In the data rows, zero lies at 4.5, halfway between 4 and 5.
Some points, one per row:
[5,4,4,7,6,4,5,6,4,3,4,2,5,2,8,3,6,6,5,5,3,6,5,4,3,8,8,4,2,6,3,3,4,5,7,7,3,
 4,2,5,2,2,5,5,8,4,6,6]
[4,4,5,3,7,6,2,3,6,6,5,6,5,4,3,3,5,5,5,6,4,6,1,4,5,2,2,4,8,7,4,3,5,3,3,3,4,
 4,6,5,5,1,6,3,4,6,3,6]
[3,2,1,3,6,6,6,4,6,3,3,7,3,2,4,3,3,2,0,4,5,3,5,6,7,2,2,4,4,4,5,4,5,5,9,5,4,
 2,6,3,3,1,5,5,4,6,3,7]
[5,6,5,8,5,3,4,7,4,2,4,1,7,3,4,3,5,4,5,1,3,6,5,6,6,4,2,3,5,2,4,3,5,5,3,8,5,
 6,2,4,3,5,2,6,5,5,7,3]
[3,5,5,5,5,7,6,4,7,2,2,6,5,6,5,6,3,4,6,3,5,2,6,6,5,6,8,5,4,5,1,4,5,4,6,5,2,
 3,4,3,5,4,4,4,6,3,7,4]
[5,3,7,5,3,7,6,4,6,4,4,4,3,5,5,5,4,4,4,5,5,3,7,6,5,5,5,4,5,4,5,4,4,6,5,4,5,
 7,7,3,3,7,5,4,6,7,4,6]
[2,6,3,4,7,5,6,3,5,5,3,6,4,5,4,4,7,4,4,4,4,9,7,7,4,5,7,6,4,5,3,2,5,4,9,3,2,
 6,7,4,3,5,5,5,5,3,6,5]
[5,4,7,5,3,4,6,3,4,5,4,5,4,4,4,4,3,4,5,5,5,3,3,4,2,3,3,5,6,7,6,5,5,6,7,6,3,
 5,3,4,4,3,0,4,6,3,2,9]
[1,4,4,4,6,3,6,4,4,3,4,4,6,4,8,7,4,2,4,3,1,5,5,6,4,7,8,5,4,5,5,5,3,3,7,3,4,
 4,5,5,3,5,5,3,5,3,4,4]
[6,3,5,7,5,6,6,4,9,4,8,5,3,6,2,3,7,2,0,4,5,2,5,7,7,0,0,4,4,1,3,3,7,8,3,3,8,
 2,6,2,3,7,3,7,4,0,3,6]
[4,5,4,7,6,5,6,5,6,5,4,4,4,5,7,5,6,4,5,6,4,4,6,5,4,6,7,3,7,6,1,3,4,5,8,4,1,
 5,3,6,5,4,5,4,3,3,5,6]
[2,4,6,5,3,7,2,9,5,1,4,1,5,5,6,8,7,7,4,4,4,3,5,7,5,5,6,5,3,2,3,6,5,6,1,7,5,
 3,3,4,3,6,6,4,3,2,4,3]
Then 10 other points, each followed by its number:
[5,5,4,6,4,5,6,7,4,0,6,5,6,3,6,6,5,6,5,1,5,7,7,8,5,5,9,4,6,3,0,7,6,5,4,5,5,
 1,4,4,4,4,2,4,4,5,4,3] 0
[4,3,4,3,6,5,3,5,4,8,3,5,7,4,1,5,5,5,3,6,3,5,4,4,4,5,4,6,5,8,4,5,8,4,8,6,5,
 8,3,7,4,1,5,6,4,5,7,4] 1
[4,4,3,6,5,6,5,3,3,2,5,4,4,4,4,2,5,2,4,5,3,6,4,4,5,5,5,4,5,4,4,6,2,3,4,5,7,
 7,4,6,4,3,5,5,6,5,5,6] 2
[4,5,5,5,4,2,4,6,1,0,7,5,6,5,7,7,6,5,6,3,3,7,4,4,2,9,7,4,4,5,6,6,2,5,5,6,5,
 6,4,5,6,7,5,7,4,4,7,2] 3
[5,2,6,3,4,6,6,0,9,9,4,6,6,5,2,0,0,0,3,5,4,3,1,3,6,0,0,5,5,4,5,7,5,5,4,3,6,
 5,6,4,7,5,3,6,1,6,0,2] 4
[5,1,2,3,5,6,6,2,9,8,4,6,1,4,4,1,1,1,3,8,8,2,1,3,9,0,0,6,4,2,7,4,9,5,4,3,5,
 3,6,3,7,3,3,4,2,3,0,6] 5
[6,2,4,5,4,7,6,2,4,5,6,6,4,7,2,5,3,6,2,3,5,3,3,4,7,1,1,2,3,1,4,4,6,7,4,4,6,
 6,6,2,3,8,6,4,3,3,3,5] 6
[2,5,6,5,4,5,2,6,1,3,5,3,6,3,3,8,7,5,5,5,4,5,3,5,4,6,5,3,4,4,6,4,4,7,3,5,5,
 6,1,7,5,6,5,5,7,6,5,3] 7
[6,1,2,6,3,5,5,5,4,6,5,6,6,4,6,5,5,4,3,6,3,5,5,4,3,5,6,5,1,5,3,4,6,4,3,3,3,
 5,6,3,2,5,6,4,6,6,3,7] 8
[4,3,4,3,2,7,5,6,3,4,3,4,5,4,7,4,6,5,5,4,4,4,3,6,3,8,4,4,6,5,3,3,5,2,5,6,5,
 5,6,3,6,3,5,7,4,5,6,5] 9
Which of these numbered points is nearest to each point below, looking only along the 6 directions in which the first points spread most? Its number follows each.
[6,3,4,2,4,7,5,1,9,8,6,7,3,4,5,0,4,5,4,8,6,3,4,2,5,2,0,5,5,1,6,6,6,6,5,4,5,
 1,6,4,8,6,5,4,2,7,1,8] > 4
[5,6,5,7,6,5,7,6,3,0,4,4,5,5,3,9,7,3,5,3,3,6,3,4,5,4,9,2,2,3,3,3,4,4,4,5,5,
 4,4,6,0,7,5,3,6,5,5,5] > 0
[3,4,3,5,7,6,4,4,6,5,1,4,6,3,4,4,5,3,7,4,3,6,5,6,6,1,5,5,5,3,4,2,6,1,5,8,3,
 6,5,6,5,7,4,5,6,5,4,5] > 2
[8,6,6,4,4,4,4,6,2,1,3,3,7,4,3,5,3,7,6,2,4,4,3,4,4,3,6,5,4,6,5,6,3,5,2,6,2,
 4,0,7,3,6,6,4,4,5,6,3] > 7
[7,6,3,8,3,2,1,6,4,3,6,3,6,4,3,6,6,7,7,3,3,6,5,6,4,6,5,5,5,6,6,7,4,5,5,5,4,
 4,3,6,7,6,5,5,4,2,4,4] > 7
[6,2,5,3,5,5,6,6,6,5,6,3,4,4,5,3,5,5,3,4,5,2,6,7,6,5,6,5,4,2,5,3,1,5,5,4,4,
 2,6,4,5,3,6,3,5,6,6,6] > 8
[4,6,3,7,4,4,6,7,1,2,5,2,7,4,5,7,6,4,6,5,4,6,6,4,3,9,3,7,5,7,4,2,2,5,3,4,2,
 4,3,4,4,2,4,4,6,5,7,5] > 3
[4,5,2,8,5,3,7,5,4,6,7,1,4,4,5,9,7,4,4,3,3,3,6,2,3,7,5,4,6,6,3,6,4,3,4,5,2,
 5,2,5,3,5,3,5,5,4,4,2] > 3
[5,5,5,6,4,4,2,4,4,4,9,6,4,4,3,3,5,7,6,4,8,7,3,4,4,6,4,3,6,5,5,6,5,6,4,4,3,
 3,4,4,6,6,3,6,3,3,8,5] > 2
[6,4,7,3,2,3,2,3,4,0,4,2,7,5,4,6,5,8,5,5,4,4,4,5,3,6,4,5,3,6,3,7,4,5,4,6,5,
 5,1,6,5,7,5,6,8,3,7,3] > 7
[5,3,4,0,3,6,4,0,9,7,4,9,0,3,3,0,2,3,4,7,7,3,2,6,3,0,1,4,5,2,5,6,6,5,5,6,5,
 1,6,2,7,3,5,3,1,6,1,9] > 5
[4,8,6,8,3,3,4,7,1,0,3,3,3,5,5,7,6,7,8,1,2,5,6,4,5,9,9,0,4,6,7,4,4,7,1,6,6,
 2,5,5,5,9,4,4,4,4,5,0] > 3
[4,3,1,1,7,5,7,2,7,9,4,7,3,5,4,0,3,0,2,7,6,1,6,6,4,4,2,6,3,7,6,5,7,4,9,2,4,
 5,8,4,3,3,4,5,4,5,3,8] > 5
[7,3,5,4,6,3,5,4,4,5,5,5,2,5,6,3,7,1,4,5,2,2,5,5,4,4,7,3,0,3,6,5,4,2,4,5,5,
 4,6,6,3,6,4,7,1,2,2,4] > 8
[3,4,4,3,5,3,9,4,9,9,4,7,3,4,5,0,0,2,5,8,4,0,3,1,6,0,0,6,4,4,4,6,6,4,2,2,5,
 4,9,4,5,3,3,3,1,6,0,6] > 4
[8,6,3,4,1,7,5,5,8,4,7,6,0,6,2,1,3,2,1,3,5,0,2,4,9,0,3,1,3,0,5,6,6,4,2,4,7,
 3,7,4,3,9,6,5,2,2,2,6] > 6
[3,4,2,2,7,3,6,1,9,9,6,6,4,6,5,4,0,1,3,7,8,3,3,3,3,2,2,4,6,4,3,6,7,3,7,1,5,
 4,9,2,4,1,3,2,3,8,0,7] > 4
[5,2,4,4,7,4,2,4,3,3,3,1,4,3,4,6,6,5,5,4,3,3,6,5,4,7,4,6,6,6,7,4,5,3,4,6,2,
 8,3,4,4,5,5,4,6,3,8,8] > 9
[2,4,3,8,6,3,5,3,3,4,4,3,7,1,6,5,8,4,2,4,3,5,8,5,1,7,6,9,7,8,3,2,4,5,9,5,3,
 5,4,6,3,2,2,5,8,4,7,8] > 2
[4,6,7,9,1,5,5,5,4,0,5,2,3,7,5,7,5,3,4,3,2,5,3,5,6,5,9,2,1,1,4,5,4,4,1,3,7,
 2,4,5,1,9,5,5,3,4,4,3] > 0
[6,4,5,6,7,5,8,3,7,6,4,5,3,6,3,6,3,2,4,4,7,4,5,5,6,3,5,5,3,5,4,2,5,1,5,3,4,
 4,8,4,7,5,1,5,4,6,4,8] > 8
[7,4,6,4,3,5,3,4,9,7,4,5,3,5,0,0,4,2,0,4,6,3,4,4,9,0,0,2,2,0,5,6,5,3,1,4,5,
 3,7,1,3,9,5,7,2,2,3,5] > 6
[9,4,6,5,4,5,3,4,9,7,9,4,1,7,0,1,1,3,0,5,4,0,2,4,7,0,0,6,3,0,4,5,5,5,3,4,7,
 6,8,3,6,9,6,5,4,0,1,5] > 6
